In the data rows, zero lies at 4.5, halfway between 4 and 5.
Here is a table of points, one per row:
{1, 5, 0, 3, 5, 4, 6, 5, 1, 9, 2, 5, 1, 4, 2, 3, 4, 6, 6, 7, 7, 5, 3, 4, 3, 6, 3, 4, 4, 4, 8, 7}
{1, 4, 2, 9, 3, 5, 4, 0, 4, 2, 5, 4, 4, 4, 4, 5, 6, 4, 8, 0, 6, 4, 4, 4, 2, 6, 1, 9, 3, 6, 1, 6}
{8, 3, 8, 7, 3, 5, 3, 4, 9, 2, 8, 5, 4, 6, 5, 5, 5, 3, 2, 3, 4, 2, 6, 3, 6, 5, 9, 3, 5, 7, 2, 3}
{5, 3, 7, 7, 5, 3, 6, 4, 9, 4, 7, 3, 4, 6, 0, 4, 3, 7, 1, 1, 8, 4, 4, 5, 8, 5, 9, 1, 9, 8, 2, 4}
{6, 4, 6, 4, 4, 6, 3, 5, 5, 2, 4, 4, 6, 4, 8, 5, 4, 1, 4, 5, 2, 5, 5, 4, 4, 5, 3, 6, 3, 4, 1, 4}
{3, 4, 5, 7, 3, 5, 4, 1, 5, 1, 4, 4, 6, 4, 5, 5, 5, 4, 5, 1, 4, 6, 5, 3, 3, 5, 2, 9, 3, 5, 0, 6}
{3, 6, 2, 0, 7, 3, 9, 6, 3, 7, 2, 2, 8, 5, 0, 6, 4, 8, 4, 5, 0, 9, 4, 4, 6, 2, 5, 1, 6, 1, 8, 6}
{7, 6, 6, 2, 4, 5, 2, 7, 2, 5, 4, 6, 4, 4, 9, 4, 5, 2, 5, 9, 4, 3, 6, 5, 3, 3, 4, 4, 4, 3, 7, 3}
{2, 4, 3, 6, 5, 5, 4, 4, 3, 4, 5, 5, 4, 4, 5, 4, 5, 3, 6, 5, 4, 4, 4, 5, 3, 5, 2, 8, 2, 3, 5, 5}
{7, 3, 6, 7, 4, 6, 3, 3, 7, 0, 6, 6, 5, 5, 8, 5, 4, 1, 4, 4, 4, 2, 5, 4, 5, 6, 5, 7, 3, 5, 1, 4}
{9, 4, 7, 5, 3, 6, 2, 6, 7, 0, 5, 7, 4, 4, 9, 5, 3, 1, 3, 7, 3, 1, 5, 4, 6, 5, 5, 6, 4, 4, 1, 2}
{6, 3, 7, 7, 4, 5, 5, 3, 8, 3, 7, 4, 6, 6, 2, 5, 4, 6, 1, 1, 2, 6, 6, 3, 6, 4, 7, 3, 6, 6, 0, 5}
{2, 5, 2, 4, 5, 4, 5, 5, 2, 7, 3, 5, 3, 4, 3, 4, 5, 6, 6, 6, 6, 5, 4, 5, 3, 4, 3, 5, 4, 4, 7, 5}
{3, 6, 3, 6, 5, 4, 3, 3, 2, 4, 5, 5, 4, 4, 5, 5, 6, 4, 7, 5, 5, 4, 4, 5, 3, 4, 3, 7, 4, 4, 6, 4}
{5, 4, 8, 5, 3, 5, 2, 5, 4, 4, 4, 4, 5, 4, 9, 4, 5, 1, 4, 5, 6, 4, 6, 5, 3, 4, 4, 5, 5, 6, 2, 3}
{7, 5, 4, 3, 5, 4, 5, 6, 7, 4, 6, 5, 5, 6, 4, 6, 4, 5, 4, 6, 3, 2, 4, 4, 7, 5, 8, 1, 4, 4, 8, 4}
{5, 5, 6, 4, 4, 6, 2, 5, 3, 4, 5, 5, 5, 4, 9, 4, 5, 1, 4, 6, 3, 5, 6, 4, 3, 4, 3, 6, 3, 4, 4, 4}
{3, 3, 7, 2, 5, 5, 9, 5, 7, 3, 3, 2, 9, 4, 2, 6, 4, 5, 1, 0, 0, 9, 4, 3, 6, 4, 5, 3, 5, 3, 0, 8}
{3, 6, 2, 4, 5, 4, 5, 5, 2, 6, 4, 5, 4, 4, 5, 5, 5, 5, 6, 6, 4, 5, 4, 4, 4, 4, 3, 5, 4, 3, 7, 5}
{0, 3, 4, 6, 4, 4, 6, 2, 4, 5, 3, 2, 5, 4, 3, 4, 5, 5, 6, 0, 6, 7, 4, 5, 3, 5, 2, 7, 5, 6, 1, 6}
{4, 5, 2, 6, 4, 4, 5, 3, 5, 4, 6, 5, 3, 5, 2, 6, 5, 7, 6, 4, 5, 3, 4, 4, 5, 5, 5, 4, 4, 5, 7, 5}
{3, 1, 9, 6, 4, 3, 5, 4, 7, 9, 3, 2, 3, 5, 0, 0, 2, 7, 2, 0, 9, 5, 5, 9, 6, 5, 6, 1, 9, 9, 1, 3}
{5, 4, 4, 5, 5, 4, 5, 5, 6, 5, 6, 5, 3, 6, 2, 4, 4, 6, 4, 4, 6, 3, 5, 5, 6, 4, 7, 2, 6, 6, 6, 4}
{5, 6, 3, 2, 5, 3, 6, 6, 4, 6, 5, 5, 5, 6, 2, 6, 5, 7, 5, 6, 3, 4, 4, 4, 6, 4, 7, 0, 5, 3, 9, 5}
{7, 5, 6, 5, 4, 5, 3, 4, 6, 4, 7, 5, 4, 6, 6, 5, 5, 3, 4, 5, 4, 3, 6, 3, 5, 5, 6, 4, 4, 5, 4, 4}
{2, 3, 5, 5, 5, 3, 6, 4, 4, 8, 2, 2, 3, 4, 1, 2, 3, 7, 5, 1, 9, 6, 4, 8, 5, 5, 4, 3, 8, 7, 3, 4}
{7, 6, 5, 3, 4, 5, 3, 7, 2, 3, 3, 6, 4, 4, 9, 5, 4, 3, 6, 9, 3, 3, 5, 5, 4, 4, 3, 5, 4, 3, 7, 3}
{1, 4, 4, 4, 5, 4, 7, 4, 4, 5, 2, 2, 8, 4, 1, 5, 4, 5, 5, 1, 3, 8, 4, 5, 4, 4, 3, 5, 5, 4, 3, 6}
{3, 5, 2, 1, 5, 4, 7, 7, 2, 9, 1, 4, 3, 3, 2, 4, 3, 6, 4, 8, 6, 6, 3, 5, 5, 4, 5, 1, 6, 3, 8, 6}
{1, 4, 2, 4, 5, 4, 7, 4, 4, 6, 4, 4, 5, 4, 2, 5, 5, 6, 4, 3, 4, 7, 3, 3, 4, 5, 4, 5, 3, 4, 4, 8}
{4, 3, 6, 6, 5, 5, 6, 3, 7, 2, 6, 4, 6, 5, 4, 5, 5, 4, 3, 2, 2, 6, 4, 3, 5, 5, 5, 6, 4, 4, 1, 6}
{0, 4, 4, 7, 5, 5, 4, 2, 4, 4, 5, 4, 4, 4, 4, 3, 6, 3, 6, 2, 6, 5, 4, 5, 3, 5, 2, 8, 3, 5, 4, 5}
{3, 4, 3, 7, 5, 4, 6, 3, 6, 5, 7, 5, 4, 5, 0, 5, 5, 7, 3, 2, 4, 5, 4, 4, 6, 5, 6, 4, 5, 5, 4, 6}
{7, 6, 6, 4, 3, 6, 1, 5, 3, 3, 5, 6, 4, 4, 9, 5, 5, 1, 5, 8, 4, 3, 6, 4, 2, 4, 4, 6, 3, 4, 5, 3}
{6, 5, 4, 3, 5, 4, 4, 6, 4, 4, 5, 5, 4, 5, 6, 5, 5, 5, 5, 6, 4, 4, 5, 5, 5, 4, 5, 4, 5, 4, 7, 4}
{1, 4, 3, 8, 5, 5, 4, 2, 4, 4, 6, 5, 4, 4, 4, 4, 5, 3, 7, 2, 5, 4, 4, 4, 3, 6, 2, 9, 2, 5, 3, 5}
{4, 6, 2, 0, 6, 3, 7, 7, 3, 8, 2, 3, 6, 6, 0, 5, 3, 7, 4, 7, 0, 8, 5, 4, 5, 3, 5, 1, 5, 2, 9, 5}
{1, 5, 1, 4, 5, 4, 6, 5, 2, 9, 4, 5, 2, 4, 2, 3, 4, 6, 6, 6, 6, 5, 3, 4, 4, 5, 3, 5, 3, 4, 8, 6}
{5, 6, 3, 2, 6, 4, 5, 7, 2, 6, 4, 6, 4, 4, 4, 5, 4, 6, 5, 8, 4, 4, 4, 6, 5, 3, 4, 3, 5, 2, 9, 4}
{6, 6, 2, 3, 6, 3, 7, 6, 6, 5, 8, 6, 5, 7, 0, 7, 5, 9, 4, 5, 2, 3, 4, 4, 8, 3, 8, 0, 5, 3, 9, 4}
{1, 4, 2, 9, 4, 5, 4, 0, 4, 2, 5, 4, 4, 4, 4, 5, 6, 4, 7, 1, 6, 5, 4, 4, 2, 6, 1, 9, 3, 6, 1, 6}
{2, 4, 4, 5, 4, 4, 5, 3, 4, 4, 4, 4, 5, 4, 4, 5, 5, 5, 5, 2, 5, 5, 4, 5, 4, 5, 3, 6, 5, 5, 3, 6}
{9, 4, 6, 3, 4, 6, 3, 7, 5, 1, 4, 7, 4, 4, 9, 5, 3, 3, 4, 8, 3, 1, 5, 5, 6, 4, 5, 5, 4, 3, 4, 2}
{8, 3, 7, 6, 3, 6, 2, 4, 8, 0, 7, 5, 5, 6, 8, 5, 4, 1, 3, 4, 3, 2, 6, 3, 5, 6, 6, 5, 3, 5, 1, 3}
{6, 4, 7, 4, 4, 6, 3, 5, 5, 3, 4, 5, 5, 4, 8, 4, 4, 2, 4, 5, 5, 4, 5, 5, 4, 5, 4, 6, 4, 5, 2, 4}
{4, 5, 6, 1, 6, 3, 6, 7, 4, 7, 1, 2, 6, 4, 2, 4, 3, 6, 3, 5, 6, 7, 4, 7, 5, 3, 6, 1, 9, 4, 5, 4}
{6, 3, 8, 6, 4, 5, 2, 5, 6, 5, 5, 4, 3, 4, 5, 2, 4, 4, 2, 4, 9, 4, 5, 6, 4, 4, 6, 4, 8, 7, 1, 2}
{6, 6, 5, 2, 4, 5, 4, 6, 3, 6, 4, 5, 4, 4, 6, 5, 4, 4, 4, 7, 3, 5, 5, 4, 4, 4, 4, 3, 4, 3, 6, 4}
{7, 6, 6, 4, 4, 6, 1, 6, 3, 4, 5, 6, 4, 4, 9, 4, 5, 1, 5, 9, 3, 3, 6, 4, 3, 4, 4, 5, 3, 4, 6, 3}
{7, 6, 3, 1, 5, 5, 4, 8, 2, 5, 2, 7, 3, 3, 8, 5, 4, 4, 5, 9, 4, 3, 4, 6, 5, 4, 4, 4, 4, 2, 9, 3}
These points spread out most along one direction. Take the direction at right angles to it along which they spread out most. Go by this last direction. How many in every 100 of the points above lie lower along it than each point below? Answers are rounded to whole numbers. More than half of the points above lie lower than the first one.
{8, 3, 8, 7, 3, 5, 3, 4, 9, 2, 8, 5, 4, 6, 5, 5, 5, 3, 2, 3, 4, 2, 6, 3, 6, 5, 9, 3, 5, 7, 2, 3} 34
{4, 5, 6, 1, 6, 3, 6, 7, 4, 7, 1, 2, 6, 4, 2, 4, 3, 6, 3, 5, 6, 7, 4, 7, 5, 3, 6, 1, 9, 4, 5, 4} 44
{7, 5, 4, 3, 5, 4, 5, 6, 7, 4, 6, 5, 5, 6, 4, 6, 4, 5, 4, 6, 3, 2, 4, 4, 7, 5, 8, 1, 4, 4, 8, 4} 80
{8, 3, 7, 6, 3, 6, 2, 4, 8, 0, 7, 5, 5, 6, 8, 5, 4, 1, 3, 4, 3, 2, 6, 3, 5, 6, 6, 5, 3, 5, 1, 3} 46
{2, 4, 4, 5, 4, 4, 5, 3, 4, 4, 4, 4, 5, 4, 4, 5, 5, 5, 5, 2, 5, 5, 4, 5, 4, 5, 3, 6, 5, 5, 3, 6} 28
{4, 5, 2, 6, 4, 4, 5, 3, 5, 4, 6, 5, 3, 5, 2, 6, 5, 7, 6, 4, 5, 3, 4, 4, 5, 5, 5, 4, 4, 5, 7, 5} 36
{2, 5, 2, 4, 5, 4, 5, 5, 2, 7, 3, 5, 3, 4, 3, 4, 5, 6, 6, 6, 6, 5, 4, 5, 3, 4, 3, 5, 4, 4, 7, 5} 52
{1, 4, 2, 9, 3, 5, 4, 0, 4, 2, 5, 4, 4, 4, 4, 5, 6, 4, 8, 0, 6, 4, 4, 4, 2, 6, 1, 9, 3, 6, 1, 6} 4
{1, 5, 0, 3, 5, 4, 6, 5, 1, 9, 2, 5, 1, 4, 2, 3, 4, 6, 6, 7, 7, 5, 3, 4, 3, 6, 3, 4, 4, 4, 8, 7} 58
{5, 3, 7, 7, 5, 3, 6, 4, 9, 4, 7, 3, 4, 6, 0, 4, 3, 7, 1, 1, 8, 4, 4, 5, 8, 5, 9, 1, 9, 8, 2, 4} 6
{3, 4, 3, 7, 5, 4, 6, 3, 6, 5, 7, 5, 4, 5, 0, 5, 5, 7, 3, 2, 4, 5, 4, 4, 6, 5, 6, 4, 5, 5, 4, 6} 20
{7, 6, 6, 4, 4, 6, 1, 6, 3, 4, 5, 6, 4, 4, 9, 4, 5, 1, 5, 9, 3, 3, 6, 4, 3, 4, 4, 5, 3, 4, 6, 3} 92
